[[ 4.16  0.13  2.74]
 [ 0.99  0.86  1.55]
 [ 0.62  1.77  3.59]
 [ 0.54 -0.28  1.45]
 [ 1.31  1.97  1.77]
 [ 1.83  1.98  1.03]
 [ 1.34  3.28  1.93]
 [ 0.75  1.56  1.31]
 [ 2.37  3.00  1.58]]
->
[[ 0.99  0.86  1.55]
 [ 0.54 -0.28  1.45]
 [ 1.83  1.98  1.03]
 [ 0.75  1.56  1.31]]

[[ 3.29  0.91 -1.54 -1.74  2.32 -1.45 -0.45  2.05  1.37  0.63  2.39  0.18
  -3.23  1.57  0.12]
 [ 4.12 -2.52 -1.93  2.19  1.75  0.61 -1.38 -4.44 -0.70 -1.53 -2.16 -0.61
  -0.83  0.17  0.96]
 [ 3.99 -1.46 -3.97 -0.92  1.42 -1.27 -0.62  2.85  1.54  1.02  1.26 -0.85
  -1.82  2.02  1.08]
 [ 0.57  1.57 -1.10 -1.65  2.38  0.61 -0.45  0.14  1.17  0.58  2.33  0.20
  -1.36 -0.38 -1.44]
 [ 2.94  0.22 -2.39 -0.91  2.10  1.15 -1.55 -2.62  1.45 -0.83 -1.55  0.05
  -0.74  1.36 -0.96]]
->
[[ 4.12 -2.52 -1.93  2.19  1.75  0.61 -1.38 -4.44 -0.70 -1.53 -2.16 -0.61
  -0.83  0.17  0.96]
 [ 0.57  1.57 -1.10 -1.65  2.38  0.61 -0.45  0.14  1.17  0.58  2.33  0.20
  -1.36 -0.38 -1.44]]

[[-3.73  0.06 -1.67]
 [ 3.16 -4.53 -3.44]
 [ 3.13 -4.49 -3.43]
 [-4.92 -1.20 -3.85]
 [-2.90  0.29 -0.69]
 [ 1.28 -1.29 -0.75]
 [-1.96  0.20 -0.16]]
->
[[ 3.16 -4.53 -3.44]
 [-4.92 -1.20 -3.85]
 [ 1.28 -1.29 -0.75]]

[[-2.98  1.96 -2.38  0.15  1.19  1.14]
 [ 5.30 -1.16 -1.56  0.67  0.35  0.48]
 [-2.98 -1.13 -2.40 -0.87  1.45  1.92]
 [ 0.78  0.30 -1.58  0.03  0.85  1.00]
 [-1.62  4.20 -2.91 -1.61  0.11  0.88]
 [-3.29  0.57 -1.77 -1.56  1.42  1.21]
 [-0.72 -0.89 -3.24  4.93  1.59  1.49]]
->
[[ 5.30 -1.16 -1.56  0.67  0.35  0.48]
 [ 0.78  0.30 -1.58  0.03  0.85  1.00]
 [-3.29  0.57 -1.77 -1.56  1.42  1.21]]

[[-1.56  1.39 -4.13 -2.86]
 [-0.70 -5.42  0.16 -2.33]
 [-0.17  1.98 -1.16  0.43]
 [-1.03 -0.37  2.96  0.29]
 [-2.92  1.97  0.90  1.94]
 [-1.02 -0.02  1.28 -3.82]]
->
[[-0.70 -5.42  0.16 -2.33]
 [-1.03 -0.37  2.96  0.29]
 [-1.02 -0.02  1.28 -3.82]]

[[-0.35 -0.27 -3.09  3.73 -5.83]
 [ 0.88  2.55  2.30 -1.09 -2.17]
 [-0.53  3.57 -3.38 -0.96 -0.43]
 [-1.05 -3.46  1.13 -5.59 -1.78]
 [-2.44  2.70 -1.04 -2.69 -1.20]
 [-1.62  4.85  1.15  2.82  0.18]
 [ 0.18  5.31  2.27 -1.92  1.90]
 [-2.33  1.20 -1.78  3.10  0.00]
 [ 0.31 -3.62  5.34  1.51 -0.31]
 [-1.10  4.27  0.18 -2.55 -0.02]
 [ 0.39  1.22  1.46 -1.09 -3.66]
 [ 2.55  2.55 -4.07 -1.68  0.12]]
->
[[ 0.88  2.55  2.30 -1.09 -2.17]
 [-1.05 -3.46  1.13 -5.59 -1.78]
 [-1.62  4.85  1.15  2.82  0.18]
 [-2.33  1.20 -1.78  3.10  0.00]
 [-1.10  4.27  0.18 -2.55 -0.02]
 [ 2.55  2.55 -4.07 -1.68  0.12]]
